Each path is a new rotation, seen through one point. The rows after it are directions, each followed by how far the rotation turns it, in degrees each step (0 if it stays put).
Each turn is a multiple of 5 degrees from 10 to 175, or 0.
Each row of a path follows its step; steps can be skipped.
Rotation 1:
step 0: [.04 -.22 -.13 -.09 -.05 -.11 .23 -.01 -.17 -.04 -.04 -.01 -.33 -.01 -.05 -.09 -.12 -.38 -.34 -.07 -.02 .14 .09 .05 -.02 .12 .11 .33]
step 1: [.08 .12 -.08 -.16 .25 .09 .12 .15 .16 -.02 .21 .07 .26 .04 .15 .27 .04 .00 .12 .09 -.17 -.09 -.11 .10 -.18 .44 -.01 .08]
step 2: [-.24 .07 .22 .07 .10 -.30 .23 .00 .21 .12 -.32 .19 -.17 -.06 -.04 -.26 .15 -.13 .11 .10 -.01 -.15 -.26 -.08 .14 .03 -.01 -.04]
step 3: [-.07 .06 -.10 .01 .10 .26 -.33 .01 -.30 .12 -.18 -.04 .27 .27 -.24 -.07 .18 .18 -.09 .13 -.11 -.18 -.03 .09 -.04 .04 .04 -.17]
step 4: [-.03 .18 .17 .13 -.32 -.05 -.13 .03 -.07 -.11 .15 .16 -.04 -.25 -.13 -.18 .12 .00 -.04 -.25 .24 .17 .19 -.29 .04 .07 -.12 -.28]
step 5: [.45 .14 -.02 -.08 -.21 .04 -.01 -.18 -.07 -.15 -.05 -.24 .05 .08 .00 -.05 -.25 -.14 .13 .03 -.19 -.01 .09 .29 -.12 -.26 .01 -.11]
step 6: [-.11 -.36 -.24 .01 .06 -.07 .20 .02 .06 -.08 .35 -.29 -.02 -.17 .19 -.07 .15 -.16 -.12 .00 .22 .03 .03 .06 .04 -.01 -.29 -.03]
step 7: [-.11 -.03 .23 -.21 .17 -.17 -.13 .02 -.06 -.05 .18 .30 -.18 .20 .21 .11 -.36 .02 -.01 .10 -.05 -.11 -.12 .28 -.07 .01 .03 .12]
step 8: [-.10 -.26 -.15 -.14 .14 -.15 .14 .10 .12 .20 -.10 .08 .10 -.17 -.26 .14 .17 .34 .29 -.22 -.03 -.11 -.21 -.17 .01 -.08 .00 .07]
[.14 .04 .02 -.03 .01 -.03 .05 -.06 -.11 .07 .07 -.02 -.06 -.02 -.11 .08 .07 -.03 .04 -.09 -.07 .07 .12 -.07 .02 .03 .04 .03]	80
[.00 -.08 .04 -.11 .04 -.04 .13 .10 .05 .01 -.05 -.03 -.02 .04 .03 .04 -.02 .08 -.08 -.05 .03 -.03 .00 -.04 -.09 .06 .18 .04]	45
[-.03 .00 -.10 -.02 -.02 .19 .00 .04 -.04 .05 .07 -.07 .03 -.03 .00 .05 .01 .08 .11 -.01 -.12 -.01 -.07 .05 -.10 .02 .04 -.05]	160
[-.02 .06 .06 .06 .03 -.10 .09 .01 .00 .00 .13 -.11 .02 .03 .08 .00 .05 .00 -.07 .00 -.14 -.04 -.11 .07 .08 .02 -.02 .04]	70
[.08 -.10 -.01 .01 .13 .04 .03 .00 .00 -.09 -.01 .08 -.09 .06 .10 -.04 .11 -.02 .12 .00 .02 .09 -.04 .09 .04 .06 .02 -.01]	65
Rotation 2:
step 0: [.32 .19 -.06 -.03 .44 -.02 .12 -.14 -.15 .05 -.36 .03 .02 -.26 -.02 -.01 .05 .31 .13 .11 .01 -.12 -.02 -.20 .01 .05 -.31 .12]
step 1: [.29 .25 -.03 .02 .38 -.19 -.18 .00 -.27 -.09 -.20 .06 .08 -.10 .14 -.06 .19 -.13 .15 -.16 .29 -.15 .14 -.10 -.09 .13 .12 -.22]
step 2: [.40 .05 .19 .16 .29 -.28 -.29 .26 -.19 .16 -.05 .08 -.07 -.04 -.12 .20 .04 .01 .12 -.23 .07 -.09 -.21 .17 -.03 -.02 .14 .25]
step 3: [.11 -.11 .16 -.08 .32 -.12 -.05 .11 -.26 -.04 -.15 .14 -.11 -.32 -.02 -.02 .20 .36 -.01 -.34 -.17 -.05 .04 -.08 .23 -.10 -.16 .19]
step 4: [.06 .20 -.03 -.02 .15 -.07 -.15 .15 -.52 -.27 -.04 -.10 .08 -.05 -.09 -.16 .41 .22 -.11 -.07 .29 .07 -.02 -.04 .14 .01 -.01 -.10]
step 5: [.30 -.02 -.27 .04 .31 -.07 .01 .49 -.32 .01 .15 .17 -.03 -.06 -.26 -.01 .11 .08 -.08 .12 .10 .02 -.14 .02 -.13 .13 .20 .16]
step 6: [.04 .13 -.12 -.07 .21 -.11 .03 .22 -.25 .06 .21 .23 -.17 -.19 .13 .07 .31 .27 .13 -.12 -.38 -.04 .06 -.19 .08 -.04 .30 .09]
step 7: [-.03 .47 .07 .04 -.02 -.23 .05 .21 -.35 -.18 -.13 -.08 .03 -.01 .13 -.07 .20 .20 .02 .17 -.12 -.01 -.23 -.12 .32 .00 .10 .19]
step 8: [.43 .00 -.20 .04 .16 -.11 .42 .40 -.19 -.08 -.16 -.03 .17 -.16 .04 .01 .03 -.05 -.09 .14 .00 .06 -.18 -.25 .14 .04 .09 -.02]
[-.07 .04 -.04 .00 .10 -.04 -.11 -.08 .00 -.03 .09 .00 .00 -.03 -.02 .02 -.06 .05 .02 .14 -.08 .03 -.05 -.13 -.10 .11 .01 -.05]	60
[-.06 .08 .04 -.05 -.01 -.05 .04 -.04 -.04 -.02 -.05 -.01 -.05 .06 -.10 .04 -.07 .06 -.03 -.05 -.08 .04 -.05 -.08 .17 -.06 -.13 -.04]	95
[.00 -.11 .02 -.01 .05 .07 .06 -.10 .01 .12 .09 -.03 -.07 -.08 -.04 .02 .07 .07 .11 .01 -.07 -.07 -.03 -.03 .02 -.10 -.02 .08]	115
[-.01 -.04 .11 .08 .07 -.05 .07 .00 .03 .02 -.13 -.13 -.01 -.01 .04 .15 .01 -.07 .07 .00 .00 -.07 .01 -.04 .02 .12 .00 -.05]	45
[-.01 .00 -.09 .12 .00 -.02 .02 -.08 -.05 .02 -.06 -.01 -.10 -.05 .10 .02 -.02 .09 -.13 -.04 -.08 .02 .17 .01 -.05 -.02 -.01 -.01]	125
Rotation 3:
step 0: [-.02 -.25 .20 .05 .29 -.06 .01 .00 .18 .44 -.28 .06 -.42 -.03 -.04 .11 -.04 .08 -.02 .00 -.34 .08 .05 .00 .12 -.13 -.02 -.17]
step 1: [-.15 -.13 .09 -.02 .01 -.09 .19 .00 -.07 .42 -.24 -.06 -.14 -.28 .11 .09 -.22 -.10 .22 .23 .12 -.06 .07 -.03 -.04 .46 .11 -.03]
step 2: [-.23 -.03 -.33 -.22 .02 .08 -.03 .06 .01 -.21 -.01 -.13 -.19 -.35 .12 -.17 .29 -.03 .29 .09 .04 .09 .08 .15 -.02 .41 .12 -.02]
step 3: [-.05 .11 -.11 .07 -.14 .16 -.24 .07 .26 -.23 .02 -.21 -.23 -.14 -.15 -.02 .02 -.08 .33 -.11 .00 .02 .06 .13 .13 -.16 .13 .50]
step 4: [.17 .03 .25 -.13 .10 .29 -.13 .07 -.16 -.15 .28 -.32 -.06 .04 -.04 .19 -.23 .00 .11 .08 .13 -.23 -.15 -.10 .00 -.11 -.29 .37]
step 5: [.32 -.19 .18 -.21 .37 -.05 -.34 .06 -.31 -.12 .08 -.02 .10 .17 .07 .08 .04 .26 .14 .02 -.28 -.06 .07 -.18 -.12 -.12 .06 -.08]
step 6: [.13 .00 .01 .03 .25 -.16 .01 -.01 .00 -.02 -.14 .43 .25 .22 -.23 .08 -.30 -.07 .26 .02 -.07 .11 .17 -.24 -.09 .12 .29 .05]
step 7: [-.04 .12 -.38 -.04 .32 .24 .32 .01 -.07 -.13 -.05 .19 -.02 .25 -.05 .05 -.10 -.41 .04 .02 -.05 .18 -.08 -.03 .07 .25 -.10 -.21]
step 8: [-.22 -.11 -.25 .14 .09 .27 -.15 -.09 -.02 .24 -.06 -.14 -.18 .20 -.02 -.23 -.01 -.29 -.03 -.16 -.33 .04 -.01 .22 .28 -.15 .05 -.20]
[.00 .00 .11 -.02 .05 .03 .03 -.09 -.02 -.06 -.01 .06 .02 .07 .10 .03 -.01 .09 -.06 .14 -.04 .08 .05 .09 -.05 -.09 .00 .12]	60
[-.11 .02 -.01 -.03 .04 -.11 .08 .14 .07 -.13 -.06 .06 .08 .04 .02 -.05 .07 .01 .02 -.01 -.03 -.07 -.05 .00 .03 .04 .07 .08]	90
[.01 -.04 -.02 .04 .05 .08 -.08 .09 .03 .01 .02 .16 -.05 -.11 -.03 -.06 -.09 .10 -.09 -.08 .03 .02 -.03 .04 -.01 -.04 .11 .03]	125
[-.06 .05 .10 .05 -.12 .04 .01 .08 -.06 -.14 .08 -.04 .00 -.04 -.10 .01 -.04 .09 .05 .04 -.06 -.06 .03 -.01 .02 -.10 -.03 -.08]	60
